Each row has a name. Each piece below is followed by the name of the row it came from, unless a question asks for something else. Each question is about the rows just above it. Places in a row count from 0.

vado: [137 161  88 113 143 197 148 106 121 153  81 112 132 154 155 152 144 173
 149 123 123 172 172]
bekit: [188 146 120 153 116 128 136 132 155 110 122  92 141 122 159 180 192 140
 153 127 189 149 126]
rin: [152 130 104  98 143  77 123 171 145 102 166 119 102 161 129 104 116 108
 180 165 139  68  91]
sede: [121 119 137 125 208  61 131 172  85 116 164 138 127 140 146 124  96  99
 127 164 119  89 114]
rase: [151 141 111  69 108 111 132 171 179 119 164  91  97 156 121  99 105 117
 180 146 146  95  94]
Lus: [178 157  99 132 142 197 142 115 163 118  89 162 136 123 147 177 174 154
 162 135 163 166 147]
Tuze: [128 121 127 122 203  64 135 172 165 118 158 144 163 146 146 135  96 103
 137 163 128  89 108]
Gatas: [104 140 103 186  99 152 111  76  84 137 140 162 117 114 138  94 115 167
 122 154  91 108 159]
sapo: [111 103 147 144 184 115 132 118 109 102 145 128 121  72 110 115  67 105
  91 183  98 136 167]
Der: [149 128 110 111 162  68 121 174 130 108 164 126 113 160 139 104 116 111
 170 165 139  72  87]
which: [152 130 104  98 143  77 123 171 145 102 166 119 102 161 129 104 116 108
 180 165 139  68  91] : rin
which: [104 140 103 186  99 152 111  76  84 137 140 162 117 114 138  94 115 167
 122 154  91 108 159] : Gatas
Which row holds [137 161  88 113 143 197 148 106 121 153  81 112 132 154 155 152 144 173
 149 123 123 172 172]? : vado
key -> tag
[143] -> z_721
[116] -> z_7
[161] -> z_253
[99] -> z_806
[144] -> z_398
[108] -> z_139
[98] -> z_564
Join rin by its entry at place 4: : z_721
Go on from [143 197] to the end of its row. : [148 106 121 153  81 112 132 154 155 152 144 173 149 123 123 172 172]
Row and place of [157] in the named rows: : Lus, 1

